Each path below is one point turned by a fixed rotation once a step. After each direction that follows a path, write how fast that rotation turns it, in degrees a step (0 if it stays still).
Each turn is a multiple of 5 degrees from 10 to 175, or 0.
Each row of a path follows its step; steps can be skipped.
Path 1:
step 3: [ 1.52 -1.42 -1.59  1.47  0.85 -0.39  0.88  0.32  0.47  1.29  1.66 -2.10
  2.56 -0.29 -1.45 -2.11  1.24 -1.74 -1.15 -1.58 -1.63  0.21  0.54 -0.30
  1.16  0.99  1.13 -0.84 -2.73 -1.21 -0.68  1.56 -1.37 -0.78  1.19 -0.12
 -0.81  0.75  1.87  0.17  0.06]
step 4: [-1.88 -0.56  1.32 -0.32 -0.97 -0.88 -1.06  1.87  0.91 -2.12  1.19  1.19
 -2.34 -0.34  1.23  3.13 -1.30  0.38 -0.58  1.10 -0.37 -1.27  0.59 -0.57
  0.41 -0.15  0.14  0.25  1.37 -0.23 -1.26 -0.53 -1.65  1.74  1.45 -1.39
  2.70 -0.90  0.82  0.14  1.80]
step 5: [-1.44  2.80  0.71  1.06  0.33 -0.13 -1.19 -2.27 -0.26 -1.51 -2.94  0.73
  0.74 -0.11  0.77 -1.05 -0.14  0.67  1.44  0.77  1.23  0.94  0.56  2.53
  0.21 -0.09  0.28 -0.95  0.24  1.03 -0.14 -0.71 -0.06 -1.94 -1.21  0.64
 -1.62  1.21 -0.53  0.68 -3.48]
step 6: [ 1.00 -2.86 -2.07 -1.15  0.83  0.33  0.57  0.59  1.37 -0.77  1.74 -1.62
 -0.35  1.46 -1.24 -1.17  1.42  0.86  1.17 -0.63  0.91  0.04 -2.89 -1.22
 -1.15  1.18  0.29  1.67  0.31 -0.27  1.71  1.47  1.90 -0.56 -0.37  0.55
 -1.17  1.12 -0.35 -2.29  1.43]
step 14: [-0.48 -0.98  2.24 -1.46  0.92  0.04  1.67 -2.24 -0.08  0.96 -0.09  1.90
  1.62 -1.24  1.48  0.19  0.57  2.30  0.81  1.38  1.79  1.92  1.30  2.24
 -0.04  1.39  0.34  1.52  0.01 -1.76 -0.97 -1.16  0.41 -2.06  0.09  0.27
  0.23 -0.77 -0.76 -1.81 -0.45]
step 15: [-0.12 -1.68 -1.86  3.31 -0.51  1.73  1.94  0.66 -0.70 -1.88  0.16 -0.94
  0.32  1.44 -0.95 -1.33  2.17 -1.19  1.64 -0.30  0.61 -1.48 -0.14 -0.90
 -0.09 -1.39 -0.48  1.62 -1.27  1.93  0.39  1.93  0.64  1.52  0.78 -0.03
 -0.72 -1.68 -0.13  0.95 -0.83]
step 26: [ 0.40 -0.85  1.89 -1.20  0.64  0.66 -0.04  1.22  0.58  2.12 -0.06  0.57
  1.79  0.45 -1.89 -2.69  0.18 -2.03  0.47 -0.64  0.23  1.30  0.69  0.89
  0.17  1.85  0.26 -0.54 -2.12 -1.97 -0.94 -0.59  0.19 -0.09  0.31 -0.13
  0.03  1.05  2.74 -3.14  1.21]
step 27: [-2.68  0.41  1.08  1.41 -2.02  2.03 -0.20  2.12  0.03 -0.62  1.37  0.84
  0.37 -0.65  1.47  2.72  1.19  1.43 -0.93  0.05 -0.50 -0.25 -0.37  0.28
  0.16 -0.17 -0.20  1.82 -0.55  1.73  0.99  0.90 -0.57  1.08  0.57 -0.86
  1.15 -3.12 -1.66  0.47  1.23]
[-0.87  0.65  0.35  0.25 -0.19  0.16 -0.60  0.03  0.71 -0.13 -0.82 -0.42
 -0.82  0.19 -0.72  0.09  0.64 -0.05 -0.29 -0.01  0.50  0.32 -0.24 -0.10
  0.49  0.06 -0.08 -0.77 -0.03 -0.28  0.00  0.33  0.13  0.15  0.06 -0.22
  0.24 -0.22 -0.88  0.49  0.17]  95
[ 0.41  0.05 -0.22 -0.35  0.20 -0.10  0.43 -0.54 -0.49  0.15  0.15  0.42
 -0.46  0.50 -0.36 -0.55  0.25 -0.03  0.25 -0.39  0.45 -0.62 -0.07 -0.69
  0.58 -0.29  0.35  0.88 -0.09 -0.25  0.21  0.30  0.70 -0.29 -0.41 -0.02
  0.20  0.49 -0.37  1.14  0.13]  80
[ 0.14 -0.04 -0.11 -0.61 -0.01 -0.17  0.38  0.45 -0.19 -0.41 -0.13  0.11
  0.09 -0.28  0.00  0.13  0.21 -0.44 -0.32  0.78  0.38 -0.19 -0.41  0.14
  0.70  0.08 -0.35  0.52 -0.10 -0.11 -0.25 -0.38 -0.33  0.95 -0.11 -0.42
 -0.89  0.12 -0.74 -0.04 -1.22]  110
[-0.89  0.29 -0.39  0.53  0.39 -0.48 -0.51  0.28  0.44 -0.49 -0.08  0.08
  0.23 -0.31  0.71 -0.24  0.45 -0.06  0.12 -0.57 -0.24 -0.88 -0.76  0.02
 -0.22 -0.54  0.74  0.29  0.47 -0.65 -0.24 -0.65 -0.16 -0.07  0.12 -0.09
 -0.02  0.34  0.32  0.19 -0.25]  60
[-0.54 -0.47 -0.44  0.17 -0.60  0.78  0.27 -0.20 -0.26 -0.12  0.00 -0.22
  0.06  0.39 -0.59 -0.20 -0.16  1.09 -0.04  0.68  0.46  0.33  0.22 -0.14
 -0.79 -0.78  0.39  0.02  0.48 -0.58  0.50 -0.42 -0.10 -0.20 -0.04 -0.39
 -0.53  0.02  0.05  0.09 -0.40]  80
[ 0.61  0.04 -0.43 -0.37 -0.01 -0.33  0.08 -0.40  0.35 -0.36 -0.29  0.38
  0.63  0.21 -0.31 -0.18  0.56  0.49 -0.18 -0.43  0.05  0.63 -0.11  0.36
  0.56 -0.42 -0.78 -0.28 -0.04 -0.62 -0.25 -0.59 -0.16 -0.98 -0.06  0.79
  0.48 -0.01 -0.15 -0.38 -0.51]  125
Path 2:
step 3: [-1.74 -1.99 -1.09  0.06 -0.82 -0.12 -0.36  0.03  0.14 -0.26  1.83 -0.10
  0.44 -2.00 -0.74  0.51  1.84 -2.05 -0.76 -1.95  1.70  2.36 -0.11 -1.38
  2.44 -0.67 -0.08  0.68 -0.60  0.24  1.13 -2.38  0.64 -1.27 -2.08 -2.68
  1.12  0.78  0.22  0.71 -1.50]
step 6: [-0.01  2.06  0.56 -0.44  1.15 -1.90  1.41  0.49 -1.32  0.47  2.70  0.19
  0.92  2.91  1.52 -0.71  2.17  1.39 -0.22  1.03 -2.23 -0.21 -0.31  1.21
  1.62 -0.17 -1.66  0.94 -1.05  2.06  1.02 -1.54 -0.41  0.76 -1.46 -2.04
  0.97  0.26 -0.91 -1.28  0.00]
step 8: [ 0.36  1.61 -1.14 -0.72 -2.50  1.51  0.68 -0.39  1.34 -0.63  1.50 -0.25
  1.51  1.43  3.36 -1.29 -0.73 -0.99 -1.44  0.48  0.93 -2.06  1.20 -1.67
 -0.49  1.38  0.51 -0.05 -1.69 -0.17  0.29 -1.15  1.66 -1.75 -0.42  1.95
  0.56  0.05 -0.97 -2.44 -0.78]
step 10: [-0.07  0.03  0.99 -3.40 -1.00  0.92 -1.30  1.94 -0.18  0.39 -0.74  0.75
 -1.17  1.84  0.07 -0.54  0.36  0.14  1.22  0.57  0.32 -1.35  2.60 -1.05
  2.81 -1.10 -1.43 -0.79 -0.90  0.61  0.47  0.51  1.34 -0.04  1.57  1.21
  0.34 -2.36 -1.89  2.50 -0.06]
step 15: [ 3.36  1.62  0.91 -1.42  1.30 -3.04  1.08  1.17 -0.97 -1.61  0.76 -1.86
 -0.14  0.09 -0.59  0.61  0.17 -0.16  0.96  0.74 -2.15  0.19  0.62 -0.04
 -0.79  0.92  0.83 -0.72 -0.44 -0.13  2.29 -1.33  0.07  2.35 -0.45 -1.94
  1.21 -0.20 -0.36  0.06 -2.67]
step 20: [-0.73 -2.95 -2.05 -2.32 -0.93 -0.79  0.10  1.23 -0.49 -0.90 -0.56 -0.36
 -0.13  0.21 -0.62  0.45 -1.57  1.24 -1.32 -0.75  0.42  0.55 -0.52 -1.79
 -0.39 -0.36  0.75 -1.95 -1.73 -2.85  0.30  1.57  0.82 -0.17  1.57  0.91
  1.05 -1.23 -2.42  2.82  0.42]
step 23: [-1.15  0.57 -1.27  0.00  0.47 -2.69 -0.22 -0.25  0.78 -0.79 -0.20 -1.26
 -1.60  2.21  2.26  0.93 -1.31 -0.37  2.30  1.94  1.39 -1.83  3.21 -0.30
 -1.73 -0.18 -0.28 -0.89 -1.36  0.96  0.18 -1.01  0.09 -1.60  0.80  2.27
  0.77  1.05 -1.02 -0.26 -0.87]
step 24: [ 0.85  0.41 -1.75  0.65 -0.07 -1.40 -0.50  0.93 -0.39 -1.52  0.88 -1.43
  1.13 -1.18 -0.29  1.07 -1.14  1.19  0.64 -0.72 -1.58  1.78 -1.32 -1.10
  0.29 -1.30 -0.50 -2.27  0.68 -0.53  0.14  0.16  0.64 -0.66 -0.59 -2.53
  2.29  3.02  1.29 -1.75 -3.06]
[-0.27 -0.51 -0.25 -0.66 -0.96 -0.48  0.17 -0.10  0.15 -0.94  0.15  0.21
 -0.53 -0.20  0.19  0.17  0.24 -0.13 -0.04 -0.09  0.07 -0.17  0.25  0.36
 -0.19 -0.55 -0.34  0.60  0.65  0.95 -0.52  0.47 -0.41  0.01  0.53  0.34
 -0.08  0.22 -0.42  0.58  0.36]  115
[-0.31  0.95 -0.35 -0.79  0.48  0.07 -0.48  0.14  0.02 -0.22 -0.23  0.19
 -0.17  0.05  0.24  0.36  0.22  0.68 -0.70 -0.04 -0.01  0.26 -1.04 -0.31
 -0.11  0.24 -0.77  0.17  0.27 -0.07 -0.20 -0.36 -0.10 -0.11 -0.36  0.29
 -0.30  0.68  0.87  0.38  0.36]  140
[-0.42  0.38  0.41 -0.20  0.33  0.67  0.63 -0.17  0.31  0.08  0.71  1.08
  0.64 -0.80  0.78 -0.14  0.15 -0.30  0.10  0.05 -0.20 -0.01  0.47  0.38
  0.23  0.31  0.11 -0.06  0.15  0.09  0.19 -0.13  0.28  0.01 -0.13 -0.17
  0.85  0.10  0.22  0.85  0.46]  10
[-0.02 -1.10 -0.36  0.02 -0.03  0.45  0.18  0.30  0.26  0.17  0.01  0.24
  0.14 -0.77 -0.58  0.33 -0.99  0.63 -0.16 -0.38 -0.14 -0.23  0.08 -1.09
  0.37 -0.14 -0.26  0.09 -0.13  0.02 -0.23 -0.62 -0.49  0.27  0.12 -0.63
  0.21  0.44 -0.06 -0.09  0.50]  170
[-0.30 -0.45 -0.98 -0.03  0.24 -0.45 -0.43 -0.67  0.22 -0.25 -0.90  0.61
  0.33 -0.08 -0.31 -0.30  0.64  0.16 -0.01 -0.28 -0.03 -0.55  0.39 -0.06
  0.40  0.35  0.04  0.45 -0.19 -0.56 -0.11  0.16  0.04 -0.43 -0.07 -0.38
 -0.09 -1.02  0.50  0.59 -0.22]  40
[-0.75 -0.33 -0.09  0.08 -0.56  0.00  0.23  0.35 -0.27 -0.17  0.36 -0.19
  0.11 -0.75 -0.57  0.14  0.21 -0.23  0.30  0.13  0.25  0.60 -1.27  0.01
  0.23 -0.35  0.63 -0.13  0.12 -0.80  0.04  0.49 -0.13 -0.01  0.46  0.15
  0.49 -0.02  0.74  0.29 -0.61]  170
[-0.08 -0.26  0.40  0.20 -0.76  0.67  0.13 -0.42  0.64  0.01  0.06 -0.39
 -0.34 -0.21  0.09  0.16  0.43 -0.46 -1.33 -0.97  0.46  0.10 -0.24  0.09
 -0.76  0.57  0.43  0.33 -0.52  0.07  0.05 -0.33 -0.01 -0.33 -0.26 -0.27
 -0.09 -0.22  0.12 -0.14  0.04]  80
[-0.02  0.60 -0.03 -0.65  0.48  0.14  1.00 -0.92  0.33  0.19 -0.03 -0.83
 -0.14  0.27 -0.59 -0.51 -0.16  0.54  0.46 -0.47 -0.04  0.45  0.16 -0.77
 -0.58 -0.21  0.20  0.00  0.41  0.22 -0.07  0.19  0.09 -0.55  0.46 -0.08
  0.49 -0.28  0.00  0.29  0.03]  10
